Here are some points:
[ -4 -11  36  34 -16  37  15  -2 -16   1   3 -19 -15  12  11 -32]
[-27  -1 -25 -19  25 -15  -2  13  12  15 -35  -6  21  69  62 -33]
[-29  12 -37 -37 -10  11  21   2 -18  -8  11  -8 -12  18   9 -17]
[-17 -27  -8  13 -14 -27 -36   2  31  19  -1 -12 -10   2  19 -10]
[ 10  30  14 -14 -31   2 -24  -9  12 -17 -25  13  28  10   5   5]
[  1 -14  32  35  10   4  36  13 -21 -44 -15   8  16 -27 -32  21]
[ 57   6 -32 -28  14  -6   0  27  22 -54  14  53  30   5 -18  41]
[ -9  -6 -13  -7  -6 -39   7  19  11 -20  34  -1 -25   8   8 -18]
[-10 -17  34  41 -21  32   7 -29 -31  20  30  -8 -28 -11 -22  23]
[-19  52  -9 -45 -14  -9   1 -13 -11  -6  -3  21  18   0   5   7]
[  5  35  -7 -31  -1 -17  -8  22  24 -62 -22  46  51  30   6  10]
[-18 -26  -6  15  -6  25 -19  21  32  11  15 -25 -31  29  14 -25]
[ 34 -22 -14   6   7  -2  40  17 -19   2  -8  45  38 -38 -52  33]
[-16  -1 -17 -11  36 -39  24  53  23   2   8 -22 -22   0  23 -19]
[  7  -6 -39 -25  87   4  19  72  45  31  -8 -18  -7  -6 -18  20]
[-17   6  34  21 -23  32  -7   4   9   1   3 -17 -15  22   2  -6]
[  7 -18 -27  -6 -13 -19  38   5 -27 -26  11   2  -6 -13  -4 -15]
[  1  33  23  -9 -24  26 -16 -33 -14 -23 -51 -33  15  -9  -1  18]
[-29  14  37  17  25  43  21  17  -3 -40  17  -2 -13   7 -27  20]
[ 22 -21 -21   1 -21 -20 -16 -48 -27  16   8  46  27 -10  -6  21]
[  0  31  28  -3 -11  25   8 -19 -23 -18  50   2 -35  36  13   0]
[-42  48  -6 -40   8 -15 -30   7  30  14  11  13   1   7  18 -22]
[-25 -21  -5  12  -1 -35 -22 -21  -1   7  33   1 -24 -53 -16 -12]
[-15 -25 -23   2 -22  29 -34 -12  18   6 -19 -12   5  13  12 -16]
[ 13  28 -34 -48   3 -15 -25  22  39 -16   8  25  12  11   0  -5]
[-15  35  44   8  -8   5  16 -15 -26 -13  22 -10 -24  12  15 -12]
[ 29 -16  13  23 -26   8 -20 -45 -20  13 -34   6  29 -50 -27  26]
[ 15 -28 -23   4 -46 -20 -11 -26 -12  34 -42  78  86 -26 -48  23]
[ -1  15  10  -4  17  46   2  37  29   5  25 -28 -39   4   0  -8]
[ 15 -37 -34   3 -17 -12   4 -28 -27  21   2   3   2  -9  -6  12]
[ -7   1   8   4  -8  -7 -20   9  24 -32 -12  -6   4  -4   3  -8]
[-49   0   4   4  -5 -32  -9   8  14   4  44   1 -31  10  17 -33]
[ -2  12  30  14  -9  20   9  -2  -7  -4 -37 -17  15 -12  -4   2]
[  3  22  10  -8 -24  14 -36 -31   5  12  28  -1 -21  21  28  -4]
[-31  19  36  13 -31  21  -1   5   6   4  20   3 -14  21  17 -11]
[ 46 -15  -6   6  15   3   1  35  27 -30   0  51  36  13 -41  55]
[-10 -30   7  27 -65  24  16 -60 -63  -4 -10  -2   3 -16 -10   2]
[ 17  18   2 -12   3   4  -7   6  11  -6  -6  19  19   0  -6 -10]
[-43 -15  23  29  21  28  16  -5 -19 -12  -2 -29 -21  28  14 -26]
[  3  34  -1 -25 -22  17  -8  -6   3 -23   6  -5  -8  10   3   3]
[-14   8  14   4 -33  -6 -13 -10   2  -3  32  21  -9 -20 -14  -3]
[-20  11  -2 -10 -48   1 -33  10  35  -2 -22  10  23  -4   2   8]
[-32 -28  48  57  13  -1  22  10 -11  27 -55 -27  21  23  34 -47]
[  2 -23  24  34  13  45  -3 -11  -7  29 -33  15  35 -66 -47  11]
[  1   2  34  24  11 -21  -6  -4   1   2  24   3 -15   6   7 -23]
[ 10   7 -13 -15 -16  11  28   5 -20  22  -4 -12  -6  14  -4  13]
[-27   8  -9 -13  21 -31  -9  31  33  -5   9  31  16   0   5  -9]
[  0  -8 -54 -34  12 -25  -7   3   7  -2  12  15   3 -21 -23  26]
[ -5 -31  24  41  13 -11  19  37  15  10  20 -20 -29  34  22  -3]
[ 24 -14 -24 -10  47  15  10  18   6  52 -32  -1  21   6  28  -1]
[ 23   5  15   9   5  31  20  19   0  16  -1 -11  -6   1  -6  -4]
[-30  -8 -25 -13  44 -18  18  36  14 -17   8   0  -4  46  30 -12]
[-14 -29  33  46  31   6   9  35  24  -9  -4 -11  -6 -27 -16 -10]
[ 16  25  13  -8  11   9   2  25  20  36  16 -21 -27 -26  17  -7]
[ 58 -37 -21  11  23 -37  36  10 -22  -6   5 -11 -10 -16 -38  17]
[  9 -11  -6   3  14 -32 -12  23  29  51  14  35  17 -38 -37  33]
[  8 -11  51  46   2 -17  34  11 -20 -14  -4  15  12 -46 -24  -9]
[ -5 -70 -34  28  11   7   0 -24 -19  -4   6 -35 -29  47  37 -49]
Here are 28 more points, each followed by its number:
[-24 -31  -6  19  10   6   8   3  -3 -11  41   3 -29  27  22 -24] 0
[ -9   3   3  -3 -12   3 -36 -23  11   6 -19 -13   5 -22 -10  15] 1
[-15 -29 -16   8  13 -30 -36  -4  25  14  52  -6 -41   4  14 -22] 2
[-28  42   2 -31 -23  -8 -25 -37 -10 -21 -23 -23   0  15  21 -13] 3
[ -2 -37  14  38   8 -17 -25   3  23  28  33  -2 -24 -42  -9   3] 4
[-18  21  -1 -18   0 -28 -30  16  36 -41  12  43  22  10 -11  34] 5
[ -4  18  44  21 -11   0 -27  -1  22  -9   3 -16 -15  13  13 -22] 6
[-12  62  -8 -54 -24 -29 -37   6  35 -52  28  75  34  16   0  25] 7
[-46   4  12   8  21   4   9  12   4   1   5 -32 -27  20   9 -11] 8
[-15  22  -7 -21   4  12  10 -13 -19 -10   2 -14 -12  -2  -2  -9] 9
[-13  16  20   2 -26  -1 -10 -27 -14   0  11  -5 -10 -15 -13 -13] 10
[-14   3 -25 -21 -20 -42 -30  -7  19 -19  17   3 -10 -14  10   1] 11
[ 22   5 -18 -17   8  12   5  18  12 -15 -50  54  76 -34 -58  58] 12
[ 15   5   4  -2 -18 -38  -3   1   3 -33  12 -15 -21  32  36  -5] 13
[  5  25  58  25 -25  28 -12  19  25  20 -10 -21  -8  31  24 -17] 14
[  1  19   3 -13  -7  33 -10   9  14 -10 -27  23  36   2 -12  29] 15
[  9  15 -44 -44   5   2  21  14  -7   2  48  27 -15  19  11 -16] 16
[-31   9 -23 -25  32 -49 -40  25  52  10  13  -2 -12  10  20 -39] 17
[-46  -3  14  12  25   5  -6  22  22  -7  20 -27 -35  13   1 -26] 18
[ 30 -15   8  17   3  54   5  21  14  22 -16 -17  -1   8   6  -1] 19
[ 40  12  13   1 -57  -3  13 -29 -35 -76 -36  44  58  -3 -57  60] 20
[-13 -22 -61 -29   1 -14 -20 -31 -10  -6  -5  -9  -3  10  21 -15] 21
[  1  56   7 -37 -41 -34 -13 -27 -11  -2   4  27  16   1   5  14] 22
[ 13 -33  11  33  13  12  37  -3 -33   3 -71 -17  40 -11 -13  -9] 23
[ 49  -8 -42 -28  23   4  58   1 -48 -22  26  10 -12  23  -6  29] 24
[-10 -18 -46 -20   6  -2   3 -14 -15 -18 -43  -6  27   7  16 -16] 25
[-13 -10 -27 -13  -1  33 -32 -17  12  25 -18 -22  -1  28  20   6] 26
[-26 -15 -52 -30  35 -18   2   2   1  20  15   6  -4   1  -7  12] 27
Which three of these numbered points are nearest to each point below, ignoring the 3 directions in which the first points spread most? Their numbers follow each, nearest first.
[  7 -25 -21   3 -12 -27  -5  11  15  -9  16 -27 -31 -23   4 -39] > 11 10 17
[-36 -26   0  20  60 -23  56  54   0   5  52 -15 -48  24  36 -37] > 0 16 22
[ 10  -5  27  23 -59  20 -21 -59 -32  22  32   2 -22  -7   5 -12] > 2 10 0
[-26 -24  33  43   5  17   6   9   1  -5  39 -42 -58  31  28 -24] > 0 18 10
[  3  36  19 -13 -15   0   0 -35 -29 -14 -33 -31   1 -31 -14  23] > 3 9 8
[  3 -27 -41 -11  12 -14  -1  -6  -5  25  12   0 -11 -21  -8  -5] > 27 21 11
[  4  18  38  15 -83 -17 -12 -76 -51  12 -10   4  11  12   8   7] > 22 13 10
[-42 -17 -74 -43  49 -53 -22  25  39  17  52   8 -32  48  49 -32] > 27 2 21
[ 23  -2  41  34   2  18 -16   4  18  11 -10  14  17   1  14  -1] > 14 6 15
[ 51 -16 -20  -3 -12  27  44   9 -28  16  13  13   0 -20 -27   5] > 16 9 24
[ -4  14 -31 -33  54   5  29  33   3  15   8 -15 -15 -19  -3 -11] > 9 10 8
[ 49   1  16  10 -14  13  31 -28 -49 -35 -30  22  38  -5 -30  60] > 20 13 9
[-30  69  -2 -54 -13 -11 -22   0  19   3  16 -18 -25  14  21 -24] > 10 22 9
[ -7   0  -1   0   8  23  11  15   3  -3   9  -6 -10  26  21 -13] > 15 8 9
[ 36   1  -2  -2  46 -37  13  38  21 -20  29 -31 -43  16  30 -28] > 13 22 10
Here are 28 other points, each followed by its number:
[ 15  60  24 -26 -19 -13 -17  15  27 -51  -3  59  44 -26 -27  20] 0
[ 25  -8  17  20   2 -27 -24 -36 -10  10  53  26 -19   4  26   5] 1
[-34 -38  -8  22  -7  -6  -9 -39 -25   1   3 -50 -38  -2   8 -43] 2
[  1 -56 -14  31   7 -13 -46 -40   4   5  14 -34 -35 -47  -4 -13] 3
[ -1  -3  17  15 -10 -21  20 -34 -45  -9   8  -1  -6   9  -4  -2] 4
[ 52 -21  32  40 -19  -7  30 -26 -47  17  -7  35  32 -19 -40  42] 5
[-39 -43  -3  31 -22  -6 -25 -24   3  24  28  -4 -23  -6  14 -33] 6
[-11  11 -31 -33   0  10  44  27 -15  -7   9  -9 -11  15   6 -26] 7
[-15  15  24   7  -5   9   6 -11 -15 -13 -15   2  13 -24 -28  -5] 8
[-31  15   3 -11 -25 -13 -26 -17   9 -29 -20 -12   5  -1   3 -19] 9
[ 14  20   2 -14 -63   7 -21 -46 -19   3  -8  18  18   5  -3  17] 10
[ 14 -39 -29   8  -4 -32 -21   0  16  26   0  22  15 -59 -37   6] 11
[-8 -3  0  2 -6 12  7  6  0  0 19 17 -2  4  2 -7] 12
[ -4   0 -30 -22  26   0   9  36  23  11 -11   7  13  19  23 -30] 13
[-25  25 -10 -27  14  23  -4  -6  -2 -14 -38  19  40   5  -7  14] 14
[ 10 -31  11  32 -22  21  23 -33 -48  16  39 -19 -42  35  37 -35] 15
[ -6  13  19   7  21  24 -43  41  71  33  -9   0   6  32  48 -29] 16
[-13 -16 -17   1  35 -51 -12  57  57   8  41   9 -22 -20 -19  13] 17
[-45 -11 -16  -3  21 -44 -14  28  35  25  16 -21 -27  38  28 -18] 18
[-20  20 -10 -23 -10  -2  -6   9  13   4  20 -22 -32  -5  -3 -21] 19
[ 20 -15  27  32 -14  41  20  18  -1   1   4   9   2   5 -30  25] 20
[-14 -60  16  57 -11   8   2 -22 -20  -4  15 -25 -30  19  33 -45] 21
[ -8  16 -13 -23  15 -25 -18   9  23  -6  -5  26  23 -18   6 -25] 22
[ -9   7  11   2 -25 -21 -33   8  35   7   8   5  -2 -12   0  -6] 23
[-20  13  10  -3  -3 -15 -12   5  13 -41  -7  45  38 -33 -15  -4] 24
[-34 -14 -19  -4  29 -35  -2   5   5  23   5 -22 -19   9  19 -40] 25
[ -7  15 -29 -31  38  17  -1  12  10   2 -24 -14   7  -1  17  -9] 26
[  7 -29 -22   7  17   6  -7  25  29   7 -17 -31 -11   1  12  21] 27
Which three of these numbered points are nearest to each point below, ignoring the 3 directions in which the first points spread most? Their numbers follow each, nearest first.
[-16  12  -3 -11 -10  -2 -49  -8  36  29  -9 -39 -21  34  45 -12] > 27 10 18
[ 29  -5 -16 -10  44  14  27  53  24 -17 -29   2  22 -57 -59  17] > 8 26 19
[ -2   1  -6  -5  12  22   6  25  16  -6  48  -2 -35  13   8 -21] > 12 19 10
[ 17 -22  15  29 -20 -15 -42 -38   3   4  -9  17  19  -8  11  -1] > 21 23 18
[  0   9 -17 -19  28  23   5  31  21  -4 -41 -51  -6   2  26 -19] > 26 27 13
[ 26  -5  53  44   5  48   6   0  -4  21 -75   3  57 -16  -7  17] > 16 14 13
[ 65  24  12  -9 -22  38  48 -18 -56 -44 -23  43  47  -4 -45  76] > 20 5 7
[-31   3 -32 -26  21 -29 -37  19  47  14  14 -16 -21  -7  24 -40] > 11 25 22
[  9 -14   5  15 -15  -2  -4   0   4 -17 -37  -8  23 -33 -19  -5] > 9 22 8
[-24  -5 -23 -14  22 -19 -31   3  31   3  10  -7 -12 -12   1 -11] > 11 25 9
[ -4 -36 -70 -26  15 -44 -43 -22  17  33   9   2  -4   0  13  -9] > 2 6 3
[-11   6  25  15  15  11 -29 -33  -3 -38  -3 -41 -29 -14 -15 -10] > 9 8 19
[-16  19  24   3  -5 -18 -50  21  61  -5  -6  13  14 -24  -1 -21] > 23 22 24
[ 13  25  -9 -26 -44 -43  -6 -31 -21 -72  24  42  11   0  -3  21] > 4 12 5
[  8  13 -16 -22 -11 -14 -12 -21  -8  -1 -15  37  37  18  15  -5] > 13 10 12
